Where one turn sends some rows of the set: a few examples, then the rows asked:
k_264: [-31,10,-23,2,-32,-1,-21,3,-16,-1,-12,2,4,-6,20,16,-25,-19,16,-8,6,7,27,8,4,-4,8,9,-5,-34,12,-2,2,-3,-3,-1,-2,-1]
k_211: [12,-16,-21,-24,-38,-1,-19,1,-4,-4,-1,0,7,8,15,12,-18,-26,7,-12,10,17,-6,-23,5,6,-7,29,-17,-12,12,2,5,-11,-20,-7,2,-4]
k_880: [-21,-5,-22,4,-23,-17,-22,12,0,-7,-10,28,31,9,1,8,-17,-12,24,-15,17,17,2,-6,5,-19,-7,13,5,-21,-7,-1,12,6,8,6,-2,1]
k_607: [-11,-5,-9,-3,10,0,22,3,8,-1,-16,28,16,0,8,-5,-26,-6,21,-24,11,18,20,10,23,-12,-6,26,4,-30,-11,2,12,-5,-7,-11,-15,-7]
k_910: [-11,4,1,42,6,2,-22,12,-9,8,-35,3,10,3,-4,-8,-34,2,20,-9,16,4,2,2,-10,23,9,14,-17,16,18,8,2,0,-22,-25,-20,15]
k_172: [19,7,-1,15,14,18,-13,28,10,-12,-9,8,-1,8,18,0,-2,-8,2,-4,5,-2,-7,0,-3,-9,-5,22,-16,-9,9,-4,-3,-22,7,-17,-2,16]
k_144: [-6,-1,-24,-2,-5,-8,-16,-3,12,7,-12,13,11,3,0,16,-53,-18,24,-8,20,13,-11,9,30,3,-3,8,-8,-17,13,4,26,-11,-3,-26,-13,-26]
k_499: [5,4,-13,18,-10,18,-13,-3,-15,-5,6,13,-18,15,28,-6,-7,-13,16,-8,12,-10,3,-2,8,6,-16,3,-6,16,5,3,-13,-14,4,-7,-21,14]
k_231: [-21,-13,-23,1,-6,18,15,-13,-3,7,-18,10,18,-3,16,-3,-26,-9,33,-13,4,15,-2,9,4,14,9,3,7,-26,11,18,-8,-4,-11,8,3,-5]
k_512: [-17,-10,-7,9,18,-6,-11,15,0,-2,-18,-4,-16,0,-8,-5,-13,-19,19,-21,15,12,-12,-11,0,12,-17,18,-29,2,0,-7,13,17,-22,-17,-35,25]
k_384: [-18,-1,-12,-1,-13,-16,-1,-9,-1,17,10,8,9,9,10,-17,-49,-11,34,-18,22,13,-19,-1,-2,12,-11,28,-12,0,-5,10,5,-19,-6,-21,-27,-8]
k_557: [-2,16,-1,17,15,-11,-2,-6,-2,10,-8,-2,8,-3,7,6,-22,-3,9,-26,9,-8,-4,1,25,6,-4,47,-29,11,11,-18,18,-11,-18,-14,-7,18]
k_452: [12,-14,7,20,0,22,-9,10,-4,7,-1,39,-2,24,-2,6,-14,14,-1,9,25,-1,8,-10,9,8,-6,17,-29,-12,-4,10,-3,13,-9,-14,-10,18]
k_930: [12,-14,3,13,-9,26,-10,15,-8,5,-4,27,-3,26,1,5,-17,24,-1,6,24,1,0,-13,7,8,-6,10,-25,-9,-10,5,-2,17,-4,-18,-9,15]
k_741: [-10,-1,-24,-1,-5,-6,-16,6,12,3,-6,11,14,2,2,12,-54,-14,22,-7,17,15,-11,1,27,5,-1,11,-8,-13,19,2,29,-7,-1,-29,-7,-27]
k_999: [-17,-10,-9,7,20,-7,-6,15,-1,4,-20,-6,-4,-4,-6,2,-19,-16,20,-21,13,10,-12,-23,-6,10,-9,9,-32,3,4,-11,12,17,-29,-23,-34,23]
k_854: [-10,-9,-30,17,11,-14,11,-12,9,1,-27,-4,3,1,-7,5,-1,14,0,7,24,17,15,1,-4,7,12,22,-27,-17,-8,7,5,-14,-17,9,-24,20]
k_841: [-3,-8,-8,0,-26,1,-12,9,-4,5,12,18,-16,10,14,2,-14,-9,34,-26,0,6,20,-2,13,8,-16,14,-16,-16,-3,-11,-23,-17,-21,-3,-2,1]
k_245: [5,7,-5,26,13,-5,8,-18,5,2,1,10,1,6,18,1,-16,-11,20,-2,15,-7,12,7,23,-20,-2,18,-5,-18,-9,4,14,-1,-18,18,-32,-4]
k_558: [-16,-14,-48,10,-10,12,-15,-11,4,28,-15,10,12,4,7,11,-37,-18,19,-21,24,16,-5,-8,32,4,-3,27,-16,-30,20,4,9,-7,-6,-13,0,12]
k_122: [-11,21,-22,18,10,-15,-5,-16,2,8,-8,5,6,1,17,4,-24,-7,27,-12,20,1,-39,-4,-6,19,1,16,-23,18,2,5,7,-13,-8,-5,-10,16]
k_886: [6,-7,-4,-3,-6,16,2,15,1,12,-2,-11,-26,18,-3,3,-24,6,-2,13,28,-10,3,-6,-7,1,13,-4,-9,-11,-1,1,-8,0,-9,-18,-20,11]
k_391: [-12,3,7,23,-15,27,-13,5,4,-11,5,-6,-21,20,-6,5,-14,-1,10,-8,21,-2,-14,-10,18,7,2,9,-20,-5,3,2,15,25,-30,-12,-16,7]
k_613: [-13,14,-13,42,-6,12,-9,11,17,-5,-8,7,-9,22,-14,-6,-18,5,-7,2,36,-4,-9,-10,2,5,16,15,-4,-10,-1,10,5,5,-21,-25,-16,19]
k_4: [-16,-1,-17,3,-23,-11,-22,15,5,-9,-10,28,29,5,-3,11,-18,-17,23,-14,18,13,5,-1,0,-20,-11,17,1,-28,-7,-3,10,4,11,3,-3,2]
k_829: [-8,-15,2,20,-7,6,4,-6,-4,-9,-19,-9,17,9,-8,9,-19,20,33,15,11,20,13,-1,13,-1,7,13,-32,6,-5,2,17,-5,-17,16,-25,-8]
k_759: [-4,-4,-11,15,4,-2,23,6,-5,-7,-7,18,-5,9,-20,25,1,-7,4,11,26,12,-1,-18,14,-7,-8,22,-40,7,-10,10,14,-4,-5,1,-16,-1]
k_530: [-8,-12,-8,36,7,-3,-16,-5,-8,6,-29,2,17,4,1,5,3,6,-14,-34,16,13,0,-16,0,3,-11,5,-34,-6,14,8,6,0,-19,-4,-28,18]
k_219: [-15,-13,-35,19,11,-12,9,-8,3,-7,-23,-6,3,7,-7,4,-5,14,7,16,21,20,15,-7,3,2,7,20,-29,-17,-11,10,2,-10,-17,13,-28,13]
k_649: [5,7,-21,8,-38,-16,-17,2,5,4,-22,26,3,9,26,7,-32,-5,15,-1,25,23,-4,-17,-7,-8,-6,34,-4,-12,6,3,2,-29,-10,-30,-10,-4]
k_909: [1,-7,3,-1,-3,17,6,9,4,13,1,-5,-28,14,-2,5,-22,-8,7,21,28,-8,1,-4,-9,3,15,-8,-14,-12,5,2,-6,-6,-12,-12,-23,11]
k_524: [-10,0,-6,38,9,-6,-18,7,-11,11,-33,8,15,0,-4,-1,-36,3,18,-14,14,2,6,-11,-9,20,5,8,-22,16,15,6,0,7,-29,-29,-22,13]
k_252: [-4,-12,10,14,-10,5,5,-14,-3,-4,-17,-1,13,4,-3,12,-13,19,33,5,14,21,8,5,10,6,4,8,-33,10,-8,-1,23,-3,-16,16,-27,-4]
k_847: [-13,0,7,25,-1,-7,-6,0,-4,3,-24,-14,6,1,3,4,-13,-2,4,-19,20,13,-7,-10,-7,-3,0,-19,-21,8,11,-3,20,-13,-13,-11,-47,-2]
k_407: [-17,-13,-52,11,-9,7,-17,-7,6,27,-9,10,7,4,9,7,-40,-15,18,-24,26,17,0,-15,28,2,-6,28,-14,-24,21,6,7,-1,-5,-14,0,9]
k_101: [-31,9,-23,0,-25,-7,-21,6,-15,-1,-16,-4,6,-4,22,13,-25,-15,13,-11,4,12,26,4,8,-8,14,9,-4,-33,13,-1,6,-3,-7,-1,2,-4]
k_869: [12,5,-24,11,-37,-16,-14,7,-2,8,-16,25,3,10,24,7,-31,-3,12,0,24,24,5,-19,-2,-9,-4,31,-1,-13,5,0,5,-29,-11,-29,-8,-7]
k_27: [-6,3,-13,32,-9,10,19,-3,-14,11,-18,-4,-8,3,-10,26,-12,-1,11,18,23,5,9,-10,2,0,15,13,-33,9,13,19,-3,-17,-12,4,-5,-3]
k_980: [7,-16,-15,-23,-41,-2,-22,-5,-2,-5,-6,1,4,7,15,11,-21,-26,7,-14,10,12,-4,-18,8,5,-10,37,-16,-8,16,0,3,-13,-21,-11,-2,-1]
k_369: [-4,4,-13,1,-13,-1,-9,28,13,-9,-2,27,16,14,7,-6,-20,-9,17,-6,8,13,2,-2,-12,15,9,11,-13,-21,-7,-4,-15,-41,-3,-20,4,6]
k_460: [-10,-10,-10,7,-1,-4,-7,3,-2,18,-2,-1,15,-2,10,-8,-35,1,9,-23,2,13,-10,2,4,17,-7,58,-28,-30,18,6,0,-13,-17,-22,3,2]
k_624: [-9,1,-13,26,7,23,9,-12,2,-5,-7,10,32,5,23,-1,-11,-12,11,14,5,0,-11,-1,6,6,19,15,-17,-24,4,5,16,-10,-8,19,-10,12]

k_999 moves to k_930
k_607 moves to k_460
And these:
k_245 moves to k_557
k_530 moves to k_613
k_880 moves to k_407
k_909 moves to k_252
k_558 moves to k_649

